Read these off the table that follows. Counting starts at 0.
1) The entry in the top-left corner?
2) The entry directly above 48?
3) The entry in row 0 and column 2?
4) The entry in row 1 and column 0?
5) The entry directly above -58?
6) The bottom entry of the column that holds the largest entry?
7) The entry at row 1, column 1?
8) The entry just left of the smallest entry?
[[ 32  30 -39  40]
 [ 32  33 -42  40]
 [ -2  33 -31 -50]
 [ 32  33 -31  48]
 [ 32  33 -42  40]
 [ 32  33 -12  40]
 [ 14  33  18  -9]
 [  1  33 -31 -53]
 [ 32  33 -58  40]
 [ 32  33 -43  40]
 [ 26  33   4  11]
 [  3  33 -15 -47]
 [ 32  24 -31  49]
 [ 32  32 -46  40]]
1) 32
2) -50
3) -39
4) 32
5) -31
6) 40
7) 33
8) 33

B =
[[-1.030  1.650 -1.140 -0.427 -0.291 -0.573]
 [-1.245 -1.126  0.305  0.111  0.082  0.190]
 [-0.977 -0.433  0.740 -0.667 -0.461 -0.203]
 [-1.002  1.352 -1.495  0.129 -1.000  0.907]
 [-1.282 -1.326 -0.084 -0.537 -0.212  0.337]
 [-1.051 -1.282 -0.136 -0.633 -0.469  0.222]
 [-1.024  0.448 -0.279 -1.009  0.463 -0.617]
 [-1.044  1.064 -1.101 -0.542  0.434 -0.748]
 [-1.205  1.520 -0.102 -1.538 -0.173 -0.769]]
Read off the entry in the bottom-right corner.
-0.769
Read off the third entry on the diagonal from the top-right corner.
-0.667
The entry directly below the largest entry: -1.126
The entry directly below 0.463: 0.434
Read off the first entry, reading row by row.
-1.030
Read off the third entry on the main diagonal.
0.740
The top-right entry -> -0.573
The smallest entry in the first row: -1.140
Read off the entry just right of -1.326.
-0.084
The second entry on the diagonal from the top-right corner: 0.082
Read off the top entry of the column that holds the smallest entry.
-0.427
The entry just right of 1.352 -> -1.495
The 5th entry in reading order: -0.291
Read off the entry directly below -0.633.
-1.009
The entry directly above -0.617 -> 0.222
The largest entry in the first column is -0.977
The 3rd smallest entry: -1.326
Read off the smallest entry in the first column.
-1.282
Read off the entry just right of -0.667.
-0.461
The 3rd largest entry is 1.352
The bottom-left entry: -1.205
The 3rd-last entry, reading row by row: -1.538
Read off the largest entry.
1.650
Read off the entry directly below 0.129.
-0.537
The fourth-last entry, reading row by row -> -0.102
The largest entry in the last row: 1.520
Read off the entry directly above the smallest entry.
-0.542
Read off the entry directly below -0.573.
0.190
Read off the entry just right of the smallest entry.
-0.173
The entry directly above 1.520 is 1.064

Read these off the grid that follows.
1) What is the entry directly above the largest entry?
2) What is the top-left entry?
3) What is the entry directly above 20?
4) What is the entry in the bottom-right corner?
5) What is the second entry on the main diagonal?
6) What is the entry directly below -29?
7) What is the top entry of the column that holds the smallest entry?
8) What is the entry directly below -31?
[[-17 -17  18 -24  35 -31 -22  14]
 [ 13 -37  19   3 -17  25  -5 -18]
 [ 14 -22 -18  11  -2 -42 -10  18]
 [ -2 -25 -16  25 -35 -21 -26   0]
 [ 39 -24  24   4  -1 -20  -1 -21]
 [ 17   3   1   7  24  20  34  10]
 [  9 -17 -20  13 -12 -29  -5  22]
 [-11 -15  30 -15  14 -17 -16  21]
 [  8 -34  -8  18 -24 -30   0  27]
 [ 25  32  18   0   9   4   9   0]
 [-18   0  -8 -34 -21  -9  29  -5]
 [  1  10  -2  12 -33  -3  -9   5]]
1) -2
2) -17
3) -20
4) 5
5) -37
6) -17
7) -31
8) 25

A = array([-7, 17, 24, -2, -3, 53, -6, -6, 11])
Which number is the entry just right of the smallest entry?
Answer: 17
Which number is the entry just right of -3?
Answer: 53
